A single turn carries every row of the set below to another of its rows. Some are shown first; where does it send the rows asked next?
ligit: +0.54 -0.72 +0.23 -4.12 +0.63 -0.10 +1.10 +0.72 -1.56 -0.05 +0.43 -2.58
Guvo: -1.57 -2.83 -0.24 -1.55 +1.36 +0.34 -0.24 +1.74 -1.47 +1.64 +0.35 -1.09
bidu: +0.71 +0.03 +0.29 -0.87 +0.65 +2.09 +0.70 -1.35 -1.26 +0.93 -2.25 -1.04
mefat: +0.57 -0.63 +0.59 -4.07 +0.76 +0.19 +0.99 +0.98 -1.25 +0.26 +0.36 -2.97
Zivab: +0.28 -2.79 -1.29 +0.10 +1.50 +1.21 -0.07 -0.39 +0.78 +0.60 -1.95 -1.87
vofi: -0.06 -0.29 -1.07 -1.29 +0.55 +1.25 +0.78 -1.28 -1.55 -1.65 -0.16 -2.74
zer: +0.19 -2.51 +2.32 -1.16 +1.89 +0.97 -0.80 -0.65 +0.77 +1.88 +0.19 -2.16
dil: -0.75 +0.17 +0.57 -1.12 -1.10 +1.12 -1.86 +0.41 -2.43 +0.19 -1.66 -3.32
Mefe: -1.53 +0.04 -0.17 -3.10 +0.98 -1.65 +0.99 -0.63 -0.13 +1.13 -1.89 -2.01
Bipom: -0.30 +1.06 +0.53 -1.79 +0.08 -2.40 +0.02 -0.21 +0.11 -0.42 -0.34 -2.44
Diru: +0.25 +0.46 +1.31 -0.38 -1.45 +0.85 -0.49 +0.76 -1.56 +0.88 -2.01 -2.80
pazo: -0.42 -0.94 -0.93 -0.94 +0.47 -0.74 +0.07 -1.04 +2.49 +0.60 -0.91 -3.57
divel: -0.55 +0.07 +0.23 -0.70 +0.64 +0.34 -1.98 +1.88 -1.54 +2.10 +0.04 -0.68
Domim: -0.27 -2.91 -1.74 -0.32 +1.72 +1.26 -0.79 -0.61 +0.22 +0.27 -1.69 -2.09
zedev: +0.97 +0.29 +0.24 -0.68 +0.32 +1.59 +1.89 -0.59 -0.18 -0.57 -0.67 -2.90
Pupin: -0.08 -2.80 -1.19 -0.26 +1.71 +1.82 -0.65 -0.13 +0.81 +0.77 -1.96 -2.74
lodem: -1.44 +0.23 +0.49 -3.24 +1.10 -1.04 +0.89 -0.04 +0.43 +1.62 -2.17 -2.91
munib: +0.07 +0.03 +0.52 -1.65 +1.17 +3.08 -0.48 -0.86 -1.16 +1.06 -2.30 -2.59
vadal: -0.77 -2.99 +1.18 -1.85 +2.13 +0.70 -1.88 -1.30 -0.40 +0.93 +0.79 -2.00
Gilu: -0.46 +0.05 +0.33 -0.62 +0.67 +0.29 -1.88 +1.89 -1.47 +2.20 -0.03 -0.76
Risup: -0.87 -0.79 +0.80 -1.77 -1.71 -1.21 -2.02 -0.85 +0.44 +1.38 -0.09 -2.56
Gub: -0.73 -0.73 +0.88 -1.73 -1.77 -1.30 -1.89 -0.81 +0.53 +1.49 -0.06 -2.54
guloz: +1.43 -2.25 +0.92 -0.87 +0.88 -0.14 -1.18 +1.83 -0.03 +2.11 -0.58 -1.10
Zevo: -0.80 -1.25 -1.66 -1.11 +0.51 -1.17 -0.29 -1.53 +1.73 -0.06 -0.67 -3.09
verep: -0.32 -0.31 -0.50 -1.61 +1.12 +2.28 -0.66 -1.75 -2.23 +0.21 -1.97 -1.47
goraz: -0.12 -0.51 +0.00 -1.29 +1.25 +3.32 -0.42 -0.85 +0.68 +0.61 +0.21 -3.71
devud: -0.93 -2.61 +0.32 -1.03 +1.16 +0.20 +0.54 +1.96 -0.82 +2.12 +0.11 -0.82
pame: -0.59 +0.08 +0.29 -0.75 +0.73 +0.42 -2.01 +2.01 -1.47 +2.12 +0.00 -0.87
Golig: -2.12 +0.05 -0.16 -3.66 +1.22 -1.06 +0.16 -0.37 -0.26 +1.03 -1.91 -2.89
bab: -1.13 -1.18 -1.21 -1.52 +0.76 -0.46 -0.83 -1.07 +1.96 +0.21 -0.76 -4.08
Zata: +0.91 -0.48 +0.56 -3.83 +0.60 -0.06 +1.46 +0.80 -1.24 +0.31 +0.33 -2.51
Ledom: -1.29 -2.63 +0.40 -1.58 +1.44 +0.89 -0.16 +2.33 -0.79 +2.23 +0.13 -1.84
pugef: +0.26 -2.57 +0.30 -1.90 +1.37 +0.51 -2.80 +1.80 -0.77 +1.63 -0.36 -2.21
Vamub: -0.76 -0.71 +0.92 -1.71 -1.71 -1.17 -2.02 -0.71 +0.62 +1.52 -0.10 -2.75
zetif: +0.13 -2.80 +1.41 -0.89 +1.66 -0.19 -0.39 -1.55 -0.05 +1.11 +0.61 -0.60
vupeb: +0.64 -2.71 -0.38 -1.27 +0.99 -0.77 -1.92 +1.05 -1.38 +1.08 -0.15 -0.46
dodas: -0.40 +1.26 +1.32 -2.17 +0.32 -1.40 -0.36 +0.50 +0.71 +0.18 -0.59 -3.80
fali: -0.12 +0.05 -0.01 -1.70 +0.91 +2.49 +0.28 -0.42 -0.64 -0.90 -0.51 -4.33
luf: -0.16 +0.09 +0.32 -0.46 -1.48 +0.05 -0.77 -0.07 -2.51 -0.01 -1.60 -1.77
vabos: -0.54 -0.90 -1.52 -1.23 +1.05 +1.86 -0.38 -2.10 -0.91 -0.66 +0.77 -1.96
lomek: +0.98 -0.41 -0.18 -0.08 +0.54 +1.83 +1.37 -1.39 +0.61 +0.46 +0.21 -1.55
Nezu: -1.28 +0.83 +0.26 -2.61 +0.47 -1.73 -1.23 -0.01 -0.34 -0.64 -0.31 -3.52

luf goes to -> Diru
dodas goes to -> Nezu
zer goes to -> vadal
Now find these:
verep goes to -> bidu
guloz goes to -> pugef
Mefe goes to -> lodem
Zata goes to -> mefat
Vamub goes to -> Risup
Guvo goes to -> devud
fali goes to -> vofi
lomek goes to -> goraz
Zevo goes to -> pazo
Zivab goes to -> Pupin

A single turn carries every row of the set below to another of its rows. Some are shown first; where does it send the rows asked next?
Roniv: -1.02 +0.82 +1.24 -1.69 +1.14 -0.33 +1.51 -1.18 +0.03 -0.18 -0.83 +1.07
Bude: +1.11 +0.32 -1.59 +1.37 -0.27 +0.63 -2.17 +0.59 -1.07 -0.56 +0.18 -0.35
ziva: +2.60 -0.36 +0.80 -0.77 +1.20 +2.42 +1.23 +0.50 +0.99 -0.23 +0.54 +0.08
zime: -0.07 -1.75 +2.52 -0.08 -0.09 +1.18 +0.99 -0.16 -0.69 -0.43 +1.24 +0.39
pap: +0.02 -0.09 +0.34 -0.04 -1.59 +1.13 -1.67 -0.48 +0.50 +1.22 -0.57 +1.52
golez: -1.41 +0.36 -0.36 +1.28 -2.07 +0.33 +1.00 +0.68 +0.16 -1.10 +0.26 -0.03
siseb: +0.15 +1.45 +1.12 +0.18 +0.13 +0.85 -0.20 +1.60 +0.17 -2.12 -1.17 +0.00
Kasar: -1.01 -0.11 -0.13 -0.12 +0.63 -1.14 +2.87 -0.17 -0.89 -1.08 -0.60 -0.07
fove: -0.43 -2.06 -0.39 -1.19 +2.92 -0.26 +0.97 -0.48 +0.26 +0.72 +0.22 +0.07
Patig: +0.00 +1.35 -2.38 +0.92 +0.96 +0.03 +0.88 +0.77 +1.04 +0.37 +0.05 -1.46
dak: -0.56 +1.22 -0.18 +0.64 -1.91 -1.01 -0.56 +0.01 -1.21 -0.63 -0.60 +0.94
doko: -1.46 -1.00 -0.74 -1.13 -0.47 -1.33 +1.13 -0.21 +1.61 +1.49 +1.28 +0.54
Fudo: +1.34 -1.01 -0.56 -0.84 +1.00 +1.72 -0.70 +1.96 +1.92 +0.10 +1.29 -0.51
gefe: +1.38 +1.30 -2.54 -0.85 +1.13 +0.28 +0.40 -1.21 +0.32 -0.91 -0.28 +1.22
tos: +0.67 -0.61 +0.28 -1.79 +0.04 -0.02 -0.23 +0.49 +0.02 -2.27 +0.28 +2.35
nom: +1.81 +0.99 -0.25 +0.93 -0.93 +2.42 -0.80 -0.43 -0.21 -0.16 +1.08 +0.52
geka: -0.88 +1.41 +1.51 -0.39 +0.58 +0.15 +1.84 -1.84 +0.68 -0.14 -0.15 +0.79
koto: +1.24 -0.55 -0.83 +0.79 +1.06 +1.12 -2.16 +0.46 -1.65 -0.22 -0.56 -0.21
Sokap: +0.55 +1.65 +0.28 +0.39 +0.25 -0.13 +0.47 +0.66 -1.14 -2.34 -1.29 -0.09
zeka: +0.91 -2.06 -2.24 +0.48 +0.24 +0.97 +1.40 +0.61 -0.01 +0.01 +2.08 -0.97
Zesi: +0.33 -0.53 -0.69 -2.11 +2.06 -1.46 -0.14 +1.97 +0.66 -0.43 +0.35 -0.34
Bavu: -1.31 -1.34 +0.05 -1.43 +0.32 -0.04 +1.37 +0.50 +2.10 +1.12 +1.15 +0.51
Rogut: +0.81 -1.59 -1.65 +0.81 +0.04 +1.49 +0.44 -0.03 +0.48 +1.04 +2.35 -0.50
zetu: -0.99 +0.33 -1.28 +0.47 +1.74 -0.79 +0.70 -1.94 -1.55 -0.34 +0.43 -0.21
Zituv: -1.25 -0.58 +0.67 +1.06 +0.16 -0.08 -0.41 +0.21 -0.05 +2.15 +0.26 -1.40

Bude goes to -> Rogut
fove goes to -> Kasar
Now find these:
siseb goes to -> koto
zime goes to -> tos
zetu goes to -> golez

A single turn carries every row of the set below to another of its rows. Some are shown first; where does it send the rows asked next?
pilod: -0.93 -2.32 -0.72 +1.48 +2.50 -1.35 +0.13 -0.71 -1.95 +2.10 +0.49 -1.10
 -0.57
folo: +0.70 +0.31 -2.12 +0.32 +0.66 -3.96 +0.87 +0.57 -1.28 -1.89 -0.04 -0.59
 +0.76
nep: -1.14 -0.70 -1.26 +2.22 +1.26 -0.87 +3.00 +0.50 -0.17 +0.40 +0.27 -1.52
 +0.46
zafep: +0.17 -2.47 +2.34 +0.32 +1.99 -2.04 +1.37 +1.15 +0.26 -0.92 +0.35 -0.47
 -0.34
Mafe: -0.09 -0.67 -1.69 -2.11 +1.57 -2.42 -0.21 -0.81 -1.10 -0.22 +0.24 +1.18
 +0.39
tas: +0.61 -2.81 +1.12 +1.54 +1.72 -3.14 +0.43 +0.91 +1.21 +0.39 +0.10 +0.35
 +0.80
luv: +0.91 -0.03 -1.39 -0.55 +0.28 -3.62 -0.60 +1.49 -0.52 +1.36 +0.11 +0.43
 +0.98
Tate: +0.83 -0.35 +0.96 +1.43 +0.37 -0.97 -1.18 +1.52 -0.51 +1.82 +0.01 -0.85
 +1.65
bibem: -1.26 -1.79 +0.11 +1.45 +2.49 -0.76 +0.96 -0.59 -2.27 +0.50 +0.64 -2.11
 -0.86
rigu: -0.26 +1.04 -0.38 +1.34 +1.21 -2.86 +1.22 +0.25 +1.41 -2.42 +0.94 -2.23
 +0.76
pezo: +0.67 -0.01 -2.21 -1.28 +0.52 -3.33 +0.53 +0.55 -1.38 -0.59 -0.26 +0.68
 +0.59
kisur: -0.64 -0.59 -1.15 -0.34 +2.64 -2.64 +0.10 -1.96 -0.22 -2.69 +0.59 -1.01
 -0.09
ruf: +0.64 +0.03 +0.63 +2.51 +0.31 -1.27 -0.55 +1.30 +0.38 +0.92 +0.06 -1.41
 +2.18
Sogiv: -0.43 -0.14 +2.12 +1.48 +1.26 +0.47 -0.30 +0.10 +0.65 -0.24 +0.70 -1.82
 +1.21
Sudut: -1.55 -0.87 -0.31 +1.80 +1.95 -0.52 +2.53 -0.01 -1.31 -0.39 +0.70 -2.24
 -0.52
fufun: -0.39 -1.96 -1.81 +1.66 +1.83 -1.68 +0.69 -0.28 -0.96 +2.60 +0.24 -0.19
 +0.72
Livud: -0.52 -1.01 -1.06 -1.80 +2.38 -2.12 -0.43 -2.04 -0.51 -1.31 +0.51 +0.08
 -0.07
sula: +0.91 +2.20 -1.79 +0.37 +1.97 -1.68 -1.45 -1.17 -0.90 +0.47 +0.44 -0.86
 +0.18
Defuz: +0.15 +0.06 -1.57 +0.84 +1.72 -3.57 +0.67 -0.66 -0.64 -2.98 +0.58 -1.31
 +0.37
Givim: +0.04 -0.88 -0.03 -2.18 +1.36 -2.42 -1.54 +0.20 -1.13 +1.58 +0.55 +0.15
 -0.14
Nadu: +0.76 -3.09 +1.48 +0.89 +1.93 -2.93 -0.14 +1.05 +0.05 +0.52 +0.32 -0.09
 +0.36
ruki: +0.14 -2.01 +1.72 +0.81 +1.89 -2.12 +1.87 +1.19 +1.34 -1.10 +0.28 -0.26
 +0.36
lonat: +0.66 +2.75 -2.00 +0.24 +1.76 -1.22 -0.08 -0.70 -0.18 -0.15 +0.50 -0.74
 +0.31
kuv: +0.55 +2.62 -1.23 -0.10 +2.16 -1.20 -0.47 -0.58 -1.35 -0.60 +0.69 -1.51
 -0.35
Razu: -1.13 -0.87 +1.07 -1.65 +2.44 -1.46 -1.24 -1.08 -0.44 -0.55 +1.26 -1.12
 -0.73
lir: -1.29 +0.03 +0.75 -0.34 +2.24 -1.75 +0.40 -0.97 +0.61 -2.29 +1.30 -2.28
 -0.25
Bof: +0.81 +2.23 -1.41 +0.11 +2.12 -1.52 -1.33 -0.97 -1.62 +0.03 +0.55 -1.12
 -0.40
legan: -0.34 -0.40 +2.36 +0.45 +1.25 +0.59 -0.99 +0.11 -0.12 +0.53 +0.42 -1.31
 +0.84
lusop: +0.06 +0.38 +1.30 +2.61 +0.74 -0.50 -0.03 +0.43 +1.15 -0.24 +0.48 -2.06
 +1.95
Molos: +0.63 +2.85 -1.25 -0.21 +1.90 -0.94 +0.11 -0.54 -0.78 -0.68 +0.49 -1.23
 -0.28
Funef: +0.54 -2.33 +0.92 +1.16 +1.62 -2.55 +1.49 +1.06 +1.50 -0.31 +0.26 +0.18
 +1.04
Vovo: +0.45 -2.83 +2.21 +0.37 +2.05 -2.55 +0.36 +0.98 -0.35 -0.36 +0.41 -0.42
 -0.26
Det: -0.61 -1.05 -2.07 +2.14 +1.14 -1.37 +2.25 +0.28 +0.01 +1.81 +0.27 -0.48
 +0.93
Puf: +0.85 +2.35 -2.14 +0.17 +1.97 -1.45 -0.72 -1.05 -0.55 +0.28 +0.36 -0.80
 +0.49
lize: +0.82 +0.76 -1.38 +1.31 +0.15 -4.04 +0.66 +1.50 +0.77 -0.34 +0.42 -0.87
 +1.45
Fula: +0.32 -0.69 +1.68 +0.37 +0.65 -0.22 -1.52 +0.94 -0.84 +1.54 +0.34 -0.81
 +1.05

Mafe goes to -> Livud
ruki goes to -> Funef
Now find these:
Razu goes to -> lir
Bof goes to -> kuv
Det goes to -> fufun
legan goes to -> Sogiv

